Each named turn below is shown by a few rows before and after it. Which turns, in which order, take the first row of each later pair to the second? The first pair is answered.
turn V:
[-0.66 -1.49  0.74 -1.43 -0.17 -1.18 -0.61 -0.27  0.64 -0.35  0.02 -1.03
  0.61 -1.02  0.17  0.43 -0.17  0.35  0.44  0.14 -0.29  0.15 -0.10  0.19
  0.07 -0.33 -0.86 -0.30 -0.46  0.85] |-> [ 0.01 -0.32  0.30  0.95  0.48 -0.21  1.16 -0.35 -0.32  0.23  1.17  0.09
  1.50 -0.90  0.03  0.30  0.67  1.82 -0.06  0.01  0.73  0.33  0.06  0.09
  0.01 -0.07 -0.28 -0.68 -0.76 -0.12]
[ 3.03 -0.90 -1.82  1.28  1.98  0.88 -1.01  0.73  0.22 -2.07  1.00  0.84
 -0.04  1.09  0.55  0.76 -0.16 -0.15  2.41 -2.01  1.76  0.36  0.20  0.98
 -1.28 -1.47 -0.50  0.24  0.08  0.77] |-> [ 0.22 -1.99 -0.29 -2.35  1.61 -0.50 -2.99  1.21  1.23 -0.88 -1.08 -1.71
  0.57 -0.77  0.38  0.51  0.83  0.35  0.83 -1.58  0.79  0.95 -0.45  0.53
 -1.97 -1.62 -1.13 -0.18  0.61  1.89]
[ 2.02  1.45  2.06  0.13 -0.18 -0.85  0.77 -1.80 -0.25  1.27 -0.31 -1.00
 -1.89  1.55 -0.36  1.66  0.40 -0.58 -0.25 -1.31 -0.99  1.20  0.57 -0.42
  0.25 -0.15 -0.02 -0.01  1.39  1.26] |-> [ 1.43  1.38  2.21 -0.14 -0.14 -0.90  0.79 -1.68 -0.20  1.52 -0.60 -1.26
 -1.63  1.21 -0.44  1.78  0.77  0.04 -0.76 -1.32 -1.05  1.42  0.49 -0.47
  0.06 -0.14  0.08 -0.14  1.36  1.37]
[-0.42  1.83 -1.02 -0.09 -1.27  1.90  1.44  0.11  1.24  0.18 -0.45  0.17
 -0.69  1.67 -0.38 -1.47  1.26 -0.52 -1.20  0.45 -1.35  0.78  0.47 -1.43
 -0.56 -0.17  0.80  1.15  0.35 -1.55] |-> [-0.27  1.33 -1.10 -0.89 -1.41  1.56  0.69 -0.11  1.63 -0.25 -0.63  0.03
 -1.28  1.90 -0.27 -1.37  0.63 -1.34 -0.56  0.43 -1.87  0.52  0.35 -1.36
 -0.41 -0.35  0.65  1.51  0.62 -1.20]
turn H:
[-2.22 -0.04  0.86 -0.70 -0.30  0.17 -2.21  0.21  0.73  1.15  0.47 -0.38
  0.18 -1.34  0.57 -0.22  0.86  0.95 -0.18  0.67 -1.42  1.82  0.87 -0.57
 -0.91 -1.07 -0.06  0.23 -0.25 -0.86] |-> [-0.67  1.07  0.11  2.12  0.20  1.18 -0.41  0.18 -0.19  0.93  2.01  1.34
  0.44 -0.47  0.44 -0.14  1.01  1.61  0.30  0.45 -0.38  1.64  1.15 -0.36
 -0.68 -0.82  0.41  0.00 -0.59 -1.82]
[-0.50 -2.05  0.41 -3.14  0.47 -2.10 -2.42 -0.11  1.72 -0.54 -1.06 -1.95
  0.02 -0.47  0.21  0.66 -1.36 -1.54  1.29  0.79 -0.73 -0.12  0.05 -0.56
  0.43 -0.17 -0.65 -0.23  0.10  2.47] |-> [-2.11  1.45  0.67 -1.43  0.94 -0.17  0.67  0.35  0.99  2.15 -0.80 -1.45
  1.37 -0.72 -0.28 -0.14  2.28  1.76 -2.84  0.81  0.23  1.74  0.30 -1.63
 -1.11  1.03  0.54 -1.07  0.24  0.14]
[-1.11 -2.19  0.89  0.03 -0.38 -1.32  0.26 -1.47  0.36 -2.67  0.97  0.17
  0.08 -0.73 -1.28  0.45  1.19  1.13 -0.08  0.74 -1.31  0.65  0.16  1.10
 -1.29 -1.18 -0.05 -0.56  0.58 -0.69] |-> [-1.17 -1.61  0.79  0.57 -0.35 -0.99  0.82 -1.37  0.11 -2.38  1.19  0.44
  0.25 -0.64 -1.24  0.52  1.53  1.60 -0.57  0.76 -1.25  0.77  0.35  1.11
 -1.54 -1.08  0.22 -0.71  0.58 -1.00]
turn M:
[-0.51 -0.03  0.15 -0.04  0.17  0.62  0.91  0.08 -0.82  0.94  0.61  0.17
  0.53 -0.43  0.24 -0.58  0.29  0.62  0.07 -0.92  1.40  0.67 -0.51  0.20
 -0.17 -0.53 -0.27 -0.69  0.06 -0.18] |-> [ 0.21  0.26 -0.52 -0.28 -0.29  1.10  0.83 -0.21 -0.28  0.21  0.73  0.59
 -0.51  0.80  0.40 -0.46 -0.56 -1.06  0.82 -0.84  0.74  0.45 -0.02  0.19
 -0.12 -0.79 -0.28  0.32  0.24 -0.31]
[-0.81  1.12  0.20 -0.17 -0.16  0.04 -0.40 -0.04 -0.23  0.91 -0.93 -0.75
 -0.58 -0.09  0.06 -1.03  1.77 -0.82 -0.89  1.78 -0.76  0.54 -0.19  0.31
 -1.14 -1.06  0.38  0.64  0.73 -0.05] |-> [-0.78  0.86  0.12 -0.34 -0.15 -0.05 -0.57  0.00 -0.08  0.63 -1.06 -0.80
 -0.91  0.10  0.08 -0.94  1.57 -1.15 -0.83  1.71 -0.93  0.42 -0.25  0.40
 -1.16 -1.10  0.25  0.90  0.72  0.00]
[-2.22 -1.30  2.64 -1.48  1.47 -1.86 -1.52  0.14 -0.42  1.76 -0.45  0.65
  1.81 -2.64  0.31 -1.32  0.78  0.72 -0.63  1.54  0.97  0.38 -0.78  1.03
  1.20 -0.49 -1.31  0.87 -1.43  0.97] |-> [-0.97  2.51  1.00  1.53  1.03  1.43  1.84 -0.44 -0.43  2.00  0.97  2.88
  0.58  0.30  0.29 -1.59  1.46 -0.04 -1.92  1.19  0.93  1.30  0.58  0.30
  0.62  0.06 -0.04  1.97 -1.17 -1.73]
Then:
Each pair is two turns apart.
[-1.61  1.73 -0.48  0.84  0.00  0.88  0.90 -0.06  0.12  0.03 -0.54 -0.07
 -0.49  0.16  1.19  0.42  1.32  0.64 -2.71  0.17 -0.55  0.32  0.50 -0.96
  0.03  0.93  1.13  0.81  1.03 -2.57] |-> [-0.65 -1.05 -0.59 -0.92 -0.35 -0.64 -1.75 -0.31  0.77 -2.06 -0.94 -0.58
 -1.56  0.39  1.67  1.06 -1.28 -1.95  0.45  0.15 -1.42 -1.10  0.19 -0.29
  1.21  0.08 -0.09  1.34  1.07 -0.75]
H, H
[ 0.55 -0.25  0.10  0.41  0.83 -1.29 -0.15  0.02 -1.88  1.82  0.75 -0.10
  1.72 -1.68 -0.91  0.18  1.22  1.93 -1.21 -0.20  0.84 -0.76 -0.83  0.36
  0.68 -0.25  1.23 -1.52 -0.25 -0.33] |-> [ 2.59  0.35 -1.18  1.84  0.38 -0.24  0.61 -0.58 -1.67  0.28  1.87  1.56
  0.17  0.66 -0.68  0.38 -0.37 -0.34  0.47 -0.49  0.64 -1.26 -0.12  0.78
  1.18 -0.31  1.22 -0.21 -0.44 -0.91]
H, M
[-0.30  1.33 -0.20  0.56 -0.58  0.17  0.80  0.25 -1.17 -0.58  0.33 -1.38
 -1.15  1.75  0.09 -1.14  0.28 -1.41 -1.90 -0.41  1.02  1.70 -0.78 -2.13
 -0.57  0.03  0.80 -0.99 -0.47 -0.99] |-> [-0.85  1.04  0.22  0.47 -0.08 -0.40  0.71  0.51 -1.61 -0.07  0.15 -1.79
 -0.19  0.92  0.12 -1.19  0.77 -0.03 -2.15 -0.33  1.39  1.67 -1.14 -1.86
 -0.70  0.14  0.83 -1.73 -0.56 -0.69]
M, V
[ 2.69 -0.43 -1.16  3.88  1.16  0.11  1.49  0.19 -2.08 -0.23  1.99  1.69
  1.07  0.02 -0.36 -0.30 -0.11  0.98  0.62 -0.51  1.39 -1.19  0.48  0.52
  0.81 -0.29  0.73 -0.78 -0.75 -0.16] |-> [ 1.96 -2.72 -0.22  1.88  1.14 -1.89 -0.69  0.40 -1.88 -0.67  1.00  0.32
  1.39 -1.44 -0.38 -0.15 -0.97  0.80  1.70 -0.36  1.02 -1.82 -0.19  1.04
  1.37 -0.77 -0.10 -1.31 -0.82  1.71]
M, M
[ 2.92  1.36 -1.15 -1.25  0.14  0.49  0.40 -0.99  1.62 -1.88  1.78  1.03
 -2.33  1.10  0.28  2.62 -0.05 -2.90  0.39  1.44 -0.52 -0.19  1.78 -0.12
  1.82 -0.48 -1.07  0.04 -1.57  0.66] |-> [ 1.82  0.27  0.26  0.08  1.96 -1.32  0.97  0.10 -0.41 -0.14  2.07  0.39
  1.25 -2.52  0.02  2.41  1.89  1.96 -0.70  1.40  1.59 -0.43  0.48  0.68
  1.79 -0.11 -0.97 -2.65 -2.31  1.35]
M, V
[ 0.90 -0.54  0.39  0.52  0.97 -0.84 -0.62  0.06 -0.02 -0.34  0.05 -0.02
  0.85 -0.31 -0.02  0.01  0.32 -0.11  0.40 -0.23  0.51 -0.36 -0.29  0.58
  0.19 -0.18  0.53 -0.35 -0.48  0.01] |-> [ 1.21 -0.25  0.01  0.48  0.57 -0.53 -0.54 -0.25  0.22 -0.58  0.13  0.31
  0.21  0.49  0.03 -0.14 -0.16 -0.87  0.63 -0.18 -0.03 -0.43  0.04  0.43
  0.21 -0.34  0.60  0.17 -0.49 -0.23]
M, M
[ 0.39  1.68 -1.58  1.81  0.39  0.86  2.32 -0.49 -0.23  1.03  1.80  1.38
 -0.06  2.65  0.50  0.00 -0.42 -0.07 -0.71 -0.17  1.08  1.56  0.27 -0.46
  1.29 -0.48  0.19  0.25  1.11 -1.95] |-> [-2.76  0.00  0.10 -2.78 -0.14 -0.94 -0.42 -0.25  1.07  2.03 -0.76 -1.74
  0.11  0.60  0.36 -0.24  0.16  0.00 -2.04  0.21 -0.31  2.05 -0.38 -0.97
  0.45 -0.85 -0.75 -0.12  1.48 -0.44]
M, H
[ 1.50 -1.96 -0.53  1.11  0.33 -0.32  0.44 -0.23 -0.60 -1.77  0.22  0.56
  0.31 -0.39  0.83 -0.31 -1.43 -0.23  2.27 -0.07  1.10 -1.59 -0.18  1.25
  1.32  0.13 -0.23 -0.30 -0.33 -0.16] |-> [ 0.26 -1.12  0.16  1.71  0.96 -0.10  1.49  0.17 -1.23 -0.30  0.14  0.17
  1.79 -1.56  0.80 -0.61  0.51  2.07  0.19  0.12  1.75 -0.78 -0.34  0.84
  0.71  0.53  0.19 -1.20 -0.25 -0.67]
V, V
[-0.51 -0.06  0.34  1.98  2.07 -2.43  0.29  1.95  1.08 -0.30 -0.78  0.22
  2.85 -1.72 -1.53 -0.31 -0.06  2.47 -1.26  0.24  2.29 -1.40 -0.32  0.75
 -0.51  1.58 -1.41 -3.25 -2.10  1.85] |-> [-0.76  0.51 -0.63 -1.93 -0.34 -1.20 -1.68  0.94  4.05 -2.07 -2.35 -0.52
 -1.31  1.60 -1.02 -0.26 -2.23 -3.53 -0.37  0.31 -0.94 -0.94  0.78 -0.49
 -0.73  0.87 -1.90 -0.03 -1.11  1.85]
M, V
[ 0.11 -0.45  0.78  1.31  0.30 -1.13 -0.23 -0.59 -0.13 -1.13 -1.87  1.40
  0.95 -0.68  0.04  2.78  0.35  1.82  2.92  0.08 -2.13 -0.07 -2.32  2.57
 -0.43  0.16  0.25 -1.16 -1.15  1.55] |-> [ 0.01  2.46  0.19  2.37 -0.19  1.26  1.85 -0.86  0.05 -0.27 -1.63  2.11
  0.34  0.76 -0.02  2.31  1.70  1.79  0.92  0.06 -2.16  1.04 -1.38  1.62
 -1.34  0.71  1.25 -0.46 -0.93 -0.38]
H, M
[-0.57  2.58 -0.31  0.67 -0.06  1.77  1.94  0.27 -0.08  1.28 -0.37 -0.04
 -0.22  0.91 -0.51 -0.27  1.70  1.33 -1.20  0.46  0.28  0.79 -0.46 -1.22
 -0.80  0.50  1.12  0.57  0.25 -1.15] |-> [-0.57 -1.64  0.59 -1.98  0.17 -1.60 -1.67  0.46  0.17  0.13 -1.46 -1.79
  0.17 -0.85 -0.23  0.22 -0.52  0.53  1.69  0.56 -0.26 -0.69 -1.41 -0.02
  0.50 -0.35 -0.40 -0.01  0.05  1.86]
V, M
[ 0.82 -0.46 -0.53  1.39  0.64 -0.21 -0.57 -0.53  1.76  0.62 -1.29 -0.85
 -1.58 -0.90  0.84  0.88 -2.03 -0.39  1.29 -1.07  1.05 -0.53  2.36  1.01
  0.36  0.73  0.24 -0.17 -0.05  1.75] |-> [ 0.83 -0.44 -0.35  1.91  1.02 -0.43 -0.28 -0.33  1.27  0.89 -1.04 -0.53
 -0.98 -1.43  0.69  0.81 -1.57  0.55  1.34 -1.02  1.68 -0.44  2.23  1.26
  0.21  0.75  0.37 -0.75 -0.29  1.70]
M, V
[-0.47 -2.83  0.11 -0.31  1.66 -2.40 -1.53  0.98 -1.88  0.41  0.19 -0.76
  2.77 -4.38 -0.29  0.29 -0.63  2.25  1.11  0.26  1.70 -0.15 -1.70  1.33
  1.08  0.01 -1.14 -2.28 -0.69  2.12] |-> [ 2.27 -0.79 -2.44 -0.34 -0.43  0.41 -1.16 -0.39  0.17 -2.34  0.94  1.23
 -2.08  0.95  0.18  0.54 -3.79 -4.30  3.54  0.03 -0.75 -0.36  0.29  0.51
  1.53 -0.57 -1.11  1.66  0.03  0.71]
M, M
[ 0.55 -2.23  0.28 -1.62 -0.76 -0.62 -2.80  2.00  2.13  0.60 -1.04 -1.59
 -1.98  0.87 -0.77 -0.93 -2.72 -1.15  2.67  1.50 -0.35  0.24  1.51  0.81
  1.35 -1.52 -0.76  0.41  1.25  0.92] |-> [ 1.98 -0.14 -0.31  3.96  0.79  0.65  1.00  2.58 -0.49  1.88  1.50  0.85
  0.35  0.37 -1.24 -1.00 -0.63  2.97  1.49  1.25  2.28  0.33  1.48  1.33
  1.25 -0.71  0.57 -1.34  0.51 -1.01]
V, H
